which system made each run:
q290, trace 1 (10 x 18):
[[ 16  27   1  -3 -30   2 -40 -21  47  45 -47   3   4 -15  27  -2 -27 -14]
 [ 15  -8   0  45 -34  14   0 -63  55  -8  -1 -12  -3  15  12 -14 -13  10]
 [ 19  -5  -1  47  15  28  15 -27  -3 -52  12  -7  26 -22  -8 -48  -3  29]
 [ -6 -24 -10  -7   5 -14  28  15 -49 -52  26 -25  -4  -1  -2 -28  44  25]
 [-30 -10 -34 -35  40 -13  -1  39 -42  11  31   1  -1 -11 -35  13  26 -19]
 [-15  36  -5 -45  -3 -14 -32  29 -28  58 -13 -11 -21  -5  12  24   0 -21]
 [ -3  16   2  -5 -23  11 -30 -27  43  52   5  27 -28  17  21  23 -17 -38]
 [ 25  24  25  33  -1  47 -13 -41  39   4 -11   6   8   9  30  -3 -40  19]
 [ 19 -16  36  43 -14  17  44 -28  10 -51  13   7 -11  10  14 -21   3  28]
 [ -7 -41   7   2  45  10  32  24 -21 -56  11  11  29  -4 -16 -17  18  24]]
q290, trace 2 (10 x 18):
[[ 20   7  16  23 -33   5 -32 -25 -36  26  44  33 -29  40  10   7   3  14]
 [  0  41   8  -5  18  49  -1  21  23 -46  42  22   6  19  20  12 -30  -9]
 [ 57  -8  26 -18  16   9  49  -9 -25  -8  -5  10 -29   9  16  39  -3  33]
 [-40 -25  28  -3  19  -1  37  50  41  -5   9  40 -10 -29  -1   4  -2  17]
 [-10 -28  30 -23  27  -6  17   0 -11  11 -77 -27  21   9   1  15   5 -23]
 [-31 -33  23  38 -37 -39 -26  10   4  39 -15  29  12  14 -35  -4  -2  11]
 [ -1  26  -7   3 -20  -1 -35   6  13 -37 -32 -16  54  28 -11 -11 -24 -42]
 [ 63  -5 -32  15 -42 -29 -11 -22 -12 -10  11   4   5  20 -29  16  -5  34]
 [  7  34 -45  -8  -6  -1  13  33  44 -46  29  -3   7 -44 -11 -15 -15   7]
 [ 42 -15 -40 -40  16 -12  31 -28 -11   6 -23 -40 -20 -33  11   4  28   7]]
q643, trace 3 (10 x 18):
[[ 12   6  -3  31 -11   6 -12   0 -41 -13  65  15  -4  43 -30  18  -7  36]
 [ 19  29   4 -24  23   9   9  58 -28 -24  39  48  -4 -17  -9  16 -13   8]
 [ 15 -10  -2 -65  17  -4  32  26   4  11  -1   8 -37   8  23  55   8   3]
 [-37 -15  18 -12  25   2  28   6  51  38 -33  12 -14 -27  -2  19  -9 -34]
 [ -9 -10  45  12 -15   5   1 -29  23   6 -73 -24  11  11  33 -16  -5 -15]
 [-18 -41  13  60 -25  -7 -11 -37  18 -12  -5  -2  29  34 -26 -22   3  11]
 [ 20  18   1  35 -14  -7 -17  20 -34 -45   2  -6  49   5 -35 -22 -19  30]
 [ 39  -8 -37 -22 -25 -40   5  23 -37 -26  35  14  -8   8 -26  12  20  23]
 [  1  14 -55 -53  26 -12   1  47  15   5  15   8   0 -42 -17  19   1 -11]
 [ 13  22 -18 -45  -7  -9   9 -13  18  43 -33 -29 -40 -31  29  17   5 -27]]
q568, trace 4 (10 x 18):
[[ -4  37  11  19   9  19 -43 -13 -59  25  -3 -15   8 -24  13 -47   7  -3]
 [-28 -16 -10  -8 -16   6 -25 -10 -19   1  65  11 -30  43  26  -8  38   0]
 [ -7  42   8  11  42  50 -16   9 -11  12  42  22   5  10 -12  26 -37  -9]
 [ 25  23  35 -24 -15   9  23  10 -20  10  14  13 -56   7  46  26   1  24]
 [-30 -31  23 -18  43  27  36  11  47  -6   5  30  -9  10  11  30  -5 -22]
 [  5  -1  56  12  15   5  21   8 -18  23 -60 -20   9   2   0  26 -24  35]
 [-24 -44  45  10 -35 -36  28  12   8 -25 -26  23  -5  20   0 -15  22 -24]
 [  6 -21   1   2  16  -3 -27  18  -5 -27 -38   5  72  33 -32  11 -20   4]
 [ 33  16  -9  19 -67 -51   7  11 -11 -15  -1  -5  -6  10 -38  10 -11  13]
 [ 30   5 -49 -33  -4 -10 -11  14  39 -43  -3  27  28 -23  -5 -14  -3 -39]]
q48, trace 5 (10 x 18):
[[  0  42  28 -32  15  19 -23  34 -20  10  -8  33   4  16  14  26 -23 -49]
 [ 12 -15  25 -17 -31  -8  -2   9  32  31   0  38 -33  22  35  35  -8  39]
 [-12   1  22  13  16  27  25  -2  71 -17 -14  25  13   0  -4  17 -37 -32]
 [ 41 -35  35  16   5  -6  24  -9  -3  -7 -59   4  22  -5  -1   3  -9  47]
 [-38 -46 -10  23  -2 -25  33  12  25 -42   8 -11  21  10 -44  -6  13   1]
 [ 14   7 -18 -16  11 -22 -20  21 -46 -10 -46 -33  52   4 -37   5  -5 -10]
 [ -8   1 -40  -7 -61 -59 -15  17   0  13  19 -16 -18   3 -23   3  18  11]
 [ 11  47 -52 -28  -3   6 -36  -6  29   2  -6 -14  16 -19   0  -4 -17 -54]
 [ 46  20 -22   8 -25   1  -6 -40  10  38   2 -16 -33 -34  19  -4  -4  43]
 [-14   6 -15  19  19  31  25 -33  35 -24  32  -1 -19 -41  12 -45  13 -28]]
q605, trace 6 (10 x 18):
[[  3   2   7 -14  -5   9   7  26   3 -14  11 -27   1  44  16  45 -17  73]
 [ 10  -1  21  29   2 -15  47  -5 -11  -3   5  37 -20 -28 -49  -1  -3 -52]
 [  1 -20  -2 -48  12  -5 -20  42  10 -14 -43   0  31 -10  41 -12  12  38]
 [-25 -13 -13  22 -18 -25  29 -16  20  18  10 -30 -18  29 -52  44  -9 -14]
 [ 18  22  12   8  -5  -5 -32   8 -10   6 -50  17  34 -51   3 -51  -9 -20]
 [ -2 -21 -34 -17 -40 -14  -7 -14  30 -29  19 -35  -4  55  19  18  16  27]
 [ 20  30 -21  41  26  16   2 -18  -6  11  16  12  15 -40 -57  -5 -29 -23]
 [ 12  14  -6 -39 -29 -11  -8  22 -20 -23   1 -18 -20 -16  58 -31  32  32]
 [-25 -32 -41   2  37  14  14 -30  28  16  44   2 -11  11 -36  27  10 -28]
 [ -5  49  29   3  11  15 -24  19 -39  38 -28 -17  -1 -41  22 -21 -13  22]]
q401, trace 7 (10 x 18):
[[  9  27  23   3   4  13 -23  14  18   4 -49   2  44  26 -13  33 -51 -16]
 [ 32 -17   7  20 -71 -41  12 -19  17  -6  -5   9 -20  31  -8  17  -1  18]
 [ 26  -3 -35   3  13   8  10   9  45 -63   0   8  46 -12 -27  -5 -21   2]
 [ 43   8 -29 -14 -11 -28  25 -12 -33   2 -23 -58 -11 -19 -15  12   8  33]
 [-32 -20 -41  -7  -1 -29   4  16  23  -6   8   3   1 -53 -22 -43  31 -26]
 [ -2  22 -28 -34  21  11 -49 -12 -21  35 -40 -47  23  -7  21  -8   4 -14]
 [-26   6 -10  34 -41 -16 -36 -28   0  49  35  12 -30  -3  -7 -26  15 -16]
 [ 18  33   4   0  11  47 -43 -10   3 -28  14  27  24   2  40 -35 -13 -16]
 [ 25   0  -1  14   0  22   9 -36 -34  12  55  -5 -41  24  11  18  11  44]
 [-16  13  23  11  35  27  37  33  -2 -36  39  37  -9 -39  -1 -22  -2  -6]]
q605, trace 8 (10 x 18):
[[-40 -46 -21 -42  -2 -16 -32  31  20   6   6   5  11  33  22  11  27  26]
 [-14  42   6  23   6   5   0  -6   1  35  -7 -19   2  11 -47  39 -40 -45]
 [ 36   9  22  -9 -47 -13 -30  -2   5   1 -31  37  -6 -16  49 -37   7   1]
 [ -5 -20 -24   7  11  27  19 -21  61 -40  31 -11  10  38  -6  27 -15  12]
 [ 44  31  15  28  16   3  26  -6 -47   9 -14  -9  -3 -49 -27  -9 -17  24]
 [-28 -44  -8 -27 -16 -25  12  23   3 -35  17   7 -14  -3  27 -35  54   7]
 [-22  -7 -30 -10  54  13  -9  -4  -7  30  -6 -31  30  12 -47  40 -15 -16]
 [ -8  35  27  11 -57 -33 -29  19 -29  40 -15   3 -24 -16  12 -22   2   2]
 [ -8 -19 -19 -19  -2  20 -20 -25  53 -30   6  19  15  38  24  -3   7 -52]
 [ 43  35   0  26  10  25  -7 -15  -5  24   4 -10   5  -3 -12  30 -45  56]]
q401, trace 9 (10 x 18):
[[-22 -35  35  -9 -10 -25 -14  28   0   6 -38  29  29  48 -17  26  -4 -25]
 [  8   8   2   1 -37 -24 -20  22  21  -1 -18   8  27  51 -32  48 -37   0]
 [ 56  15 -18   0 -48 -30  13   1  36 -28 -12  19   6   6 -26  25 -28  -8]
 [ 47  -6 -51 -16 -14 -16  21  -4  47 -33 -12 -19  13 -26 -10   5  -9  32]
 [ 12   4 -50   0   3 -17  29 -21  14  -7 -16 -59   0 -51 -25 -16   9   4]
 [-14 -13 -31  -5   4 -20 -15 -14 -10  16 -32 -32  12 -53   0 -57  36 -12]
 [-37   4 -33  -2   0   0 -60 -21 -24  28   3 -34  15   2   6 -40  27 -20]
 [ -2  34  -7  18 -11  13 -62 -21 -38  32  33  20  -3   3   2 -29   3 -29]
 [ 18  29   2  -5 -10  32 -36  -3 -18  -7  59  39 -20  15  43 -14   2  10]
 [ 18  20   5  -2  32  49  21 -11  -4  -8  65  23 -38   5  21  21  -8  17]]
q643, trace 10 (10 x 18):
[[ -8   8  -7   5 -18 -17   4 -23  44  12 -51 -22  14   1 -25  11 -19 -66]
 [ 24 -14   0  28 -38 -12 -41 -34  27  16 -44   8  27 -10  15 -39  -5  22]
 [  6   9 -34  37 -32  -1   3 -21  27 -53  32 -33  16  10 -18 -25  -4  20]
 [ 51   9 -35  11  23   0  -1  -8 -50  -9  19   0  12 -41 -30 -20   6  29]
 [-19   8 -34 -41  -6 -19   6  37 -24  -9  41 -18 -33 -23  17 -13  39  20]
 [-13  13 -35 -41  46  15  -5 -11 -15  33   8 -16 -14 -12  -6  18  13 -60]
 [-29  21  25  -7 -11  12 -39  -8   8  69 -13   2 -29  -9  46  -7   0  -4]
 [-18  11  23  25  -8  42  -6 -44  33 -14  20   7  -9  41  26  -7  -9 -42]
 [ 19  -3  38  48  22  42 -11 -21 -13   7  11  21  17  18   1   3 -28  54]
 [ -5   2  40  20 -14  -1  44  34 -22 -55  40  16 -17  16  -5   0   2  29]]
q48, trace 11 (10 x 18):
[[ 22 -18   1   8 -30 -26  16  -2  -2 -12 -22 -13 -11 -45  21 -45  26  52]
 [-30 -23 -47  -2  35  14  12 -31  12 -22  24 -40  12  10 -26  -5  21 -36]
 [  8  29   8  15   5  -8 -29   9 -72  39 -16 -18  10 -29 -19 -20   0  22]
 [-29  -1 -15 -16 -43 -16 -10  -3   2 -17  45  -3 -38  23  29 -22  41 -28]
 [ 17  30 -20 -16  42  43 -49 -11  -9  35  13  17  19   5   2  21 -27 -14]
 [  7  29  42  23 -41   3  23   3   3   8  23  11 -55 -12  33  -5  -6  38]
 [  4 -29   2 -24  49  38  18 -16  29 -30   9  40   5   5  22  -3  11 -44]
 [-11 -13  38  22  30  17   9  14 -22  29 -15 -14   9   3  -5  21 -16  75]
 [-33 -19  39   9 -20 -26  39  15  -6 -33  -2  16 -14  17 -15  -9  19 -55]
 [  4 -30 -12 -32  21  -5 -52  22  -9  12 -34  14  54  31  -1  17  -2  17]]
q568, trace 12 (10 x 18):
[[ 15 -46  24  30   1 -12  38  -9  16 -37 -36  17  20 -28 -13 -35   9  14]
 [ -6 -31 -15   4   5 -25  11  13 -29 -47 -25 -41  43   6 -32 -21  20  19]
 [ -1   1 -34   2 -19 -50 -14  21 -42  -1   5  -5  19  -9 -62  -9  15 -25]
 [  3  35 -53 -37 -29 -26 -56  29   0   4   6  -5  17  -8  -1  -8   1 -20]
 [ 19  28 -57 -10 -24   1 -35 -36  39  37  21 -10 -17   2  -1  19 -12 -18]
 [ 17  28 -14  17   0  35 -12 -35  46  20  17   9 -21 -46  33 -28 -14  12]
 [  0 -16  -2  11  29  41  23 -53   6  -9  17 -32 -24 -11  39 -25  24  22]
 [-34 -23  23  31  51  26  24  -8 -40   7  29  -1  -9 -21 -14 -25  22  17]
 [-40   9  35 -12  19   4  -3  35 -74  -6  12 -15  -5  18  11  -9  24  -5]
 [-29  -7  18 -22   3  -8 -21  29 -33  26  21  33  -7  51 -13  40   5 -31]]

runs to name:
trace 13 (2 x 18):
[[ 34  17 -35   6   8  -2  -1  -9 -44 -25  33 -11  19  30 -55  29 -10 -17]
 [ 13  36 -21 -28 -20 -27  -7  62 -19  -7  24  16 -14 -42   0 -11   4  27]]
 : q48
trace 14 (2 x 18):
[[ 21  30  -4  15 -23   3  26  20  62 -42  -8  -7  12 -20  -6   7 -41  28]
 [ 60 -34 -13   2   4 -14  50 -34   0 -22 -21  -1  -8 -31 -10  -7  16  18]]
 : q643
trace 15 (2 x 18):
[[ 51  12 -38   0  27  41 -24 -48  24  13  14   4  11  -1   7  16 -24  12]
 [  5  14   3  26 -10  13  42 -13  18  -4  36 -12 -50 -43  17 -19   3  44]]
 : q568
trace 16 (2 x 18):
[[ 27   3  -2   3 -42 -17  -6 -36 -31 -26 -22 -35  -7  -1  31 -48  33  -6]
 [-19 -42 -47  14  24   2 -23  -8   9  -9  54  27  24   4 -38 -16  20   3]]
 : q568
trace 17 (2 x 18):
[[-26 -16  -3  11  30  18  23  14  61 -23   7  32  13 -50  -4 -29  -6  -9]
 [ 19  -3   1  -8  18   4  13 -26 -46   4 -44 -71  10   5   8   2  10  29]]
 : q568
trace 18 (2 x 18):
[[ -2 -19  62  39  24   5  30 -13 -30  27 -33  21  -5 -26 -14 -12  -2  -3]
 [-38 -34  37 -10 -12 -13  -4  35 -20 -41 -15  -4  19  35  27 -22  28  19]]
 : q568
trace 19 (2 x 18):
[[ -3 -39  31 -20   8 -11  35 -21 -12  33 -22  17 -46 -11  24   2  36 -29]
 [-66 -20  19  12  25  19 -29  28  38  16 -11   5  37  13   2  -1 -16  21]]
 : q401
trace 20 (2 x 18):
[[  6  20  36  30 -18  18  -9  17  -6 -39  33  55   0 -11  20 -46  -3   5]
 [ 15 -26  -7 -36  28  19  26   0 -13 -55  11 -20   8  52  15  33  12  13]]
 : q290
trace 21 (2 x 18):
[[  4 -35  48 -19  34  15  37   4  -1   5 -39   4  -3  26  19  41  -4  19]
 [-47 -46  42  23   2 -22  20  27  20  10 -22  29  14  10 -34  10  -3  -3]]
 : q48
trace 22 (2 x 18):
[[-10   3 -10  -2 -64 -49   6  -6  28  21 -12  -1 -36 -15  -4 -11  15 -40]
 [  8  -9 -44  -1  26  25 -50 -36  40  16 -16  -3  43  -8   3 -17 -10  -7]]
 : q290
trace 23 (2 x 18):
[[-17   8  16  -1  13   9  38  14  15  21 -16 -51 -21 -12   9  32 -16  59]
 [-18 -24  43   6   6 -10  37 -16  -3   7 -36  16 -18 -20   1 -23  22 -60]]
 : q568
trace 24 (2 x 18):
[[-40  23  -3  11 -29   6 -28  -1  23  -5  38  23 -17  -8  21 -45  14 -46]
 [ 40  10   0  -8  34  50 -39 -40 -19  18   5  13   8  20  35   7 -11  11]]
 : q401
trace 25 (2 x 18):
[[ -4 -43  12  -2  -5 -26 -22   5  -7  19 -62  -7  30 -18  12 -33  22  36]
 [-45 -13 -11  29 -28 -20  -7  -7  12 -19   4 -44  24  50 -40   5  -1 -15]]
 : q605
trace 26 (2 x 18):
[[ 16 -14  15  45   6  23   1 -25 -14 -56  24  32  27  11 -10 -43   5  -8]
 [ 28   0 -18  -7  14   1  10  24 -54 -45  40  -9  12  14 -19   8   9  50]]
 : q568
trace 27 (2 x 18):
[[  1  20 -20  19 -45 -22 -25   7  65  12 -18  14  14 -36 -11 -21 -25   2]
 [ 53   7 -32   4 -14   9  12 -55  32 -34 -25 -39  10  -3  12 -11  -7  -3]]
 : q48
trace 28 (2 x 18):
[[ -3 -57 -49 -35  17 -32 -19  16  -6  -9  -9   8  33  -4 -22 -10  37   1]
 [-35  44 -22   7 -17 -16 -18  17  -8  24  -4 -70   8   9 -30  18 -20   8]]
 : q48
trace 29 (2 x 18):
[[-48  38  35  17  10  20  10  11  17  -1 -36 -38   6 -25  12 -24 -19 -29]
 [ 19 -39  25  21 -19  -2 -17 -59 -33  10 -19   5  -1  46  13 -12  26 -10]]
 : q643
trace 30 (2 x 18):
[[-12  16  40  12  45  29  55   1 -19  -7   0  -1 -17 -11 -19  17 -14 -37]
 [-18 -48  51 -15   2 -15   8  30 -11  19 -35  26  -4   6  28   2  20  38]]
 : q401
trace 31 (2 x 18):
[[ -7  23 -15 -17  49  29   6  24 -40 -30  14 -42  15 -27  10 -20   8  30]
 [-23 -11 -10 -17   7 -22  20   1 -50  37  28 -11 -47   1 -21  19  36 -25]]
 : q568
trace 32 (2 x 18):
[[ 13   3 -20 -29   8  -4 -37 -11  21  19 -65  -4  39 -14   5  -9  -7 -47]
 [  1  -4 -14  37 -56 -23 -24 -35  24  32   0 -28  -8  19  -9   1  -7  39]]
 : q290
trace 33 (2 x 18):
[[-36  21 -28   3   8  -8 -37  -1 -27  38 -20 -66  26   4 -30   1  -2  -4]
 [  8  24  -8  14 -62 -36 -32 -20 -26  21   6   3 -24  -3  -2 -31  18 -35]]
 : q48
trace 34 (2 x 18):
[[-31 -40  26   4 -12 -27  15 -16  -1  45 -32   0 -32 -28  15 -27  37 -10]
 [-61 -22   3  20  19  17 -47 -15  11  21 -14  -9  39  22  -4 -25   6 -26]]
 : q290
trace 35 (2 x 18):
[[-21 -27   2  25 -16  -9  25   1  39 -19  43  37 -10  36 -37  27  -7 -19]
 [ 40  23  11 -15  31  15  -9  25 -22 -18 -50   0  46 -23   2   0 -28  18]]
 : q290
trace 36 (2 x 18):
[[ -6 -31 -35 -26  56  16  35 -20 -22 -10  27 -30 -15  -9  -7   7  37  -6]
 [-47  -2   7   5  25  -5 -22  23 -42  63   8  -6 -12 -30 -10 -13  17  25]]
 : q605
trace 37 (2 x 18):
[[-25 -23  14 -21  29  12  10 -21 -35  30 -18 -54 -18  27  22  20  25  20]
 [-44   5  37  38   4   2 -11  11 -18  38  26  47 -14  -7 -25 -14  -3 -34]]
 : q290
trace 38 (2 x 18):
[[ -3   6   2  36  25   6  34 -37 -37  30  20 -15 -27 -19 -47   6   2 -27]
 [-27   5  20 -29   8   3 -25  46 -29   0   2  20  -2 -26  46 -41  27  16]]
 : q568
trace 39 (2 x 18):
[[ -6 -28  23 -25 -18 -44   3  36 -30  38 -16  27 -21  18 -14  36  15   6]
 [-38   1  17  -8  -4  -8 -10  36  51   3 -36  24  28   6 -13  13 -27 -44]]
 : q605
trace 40 (2 x 18):
[[ 31   4  20  36  26  47   4 -54 -18  -8  28  33  -9  -5  10 -24  -2 -15]
 [-17  -5  33   1   9  28  10  23 -23 -40  35  -2  -8  23  43 -14  14  55]]
 : q290
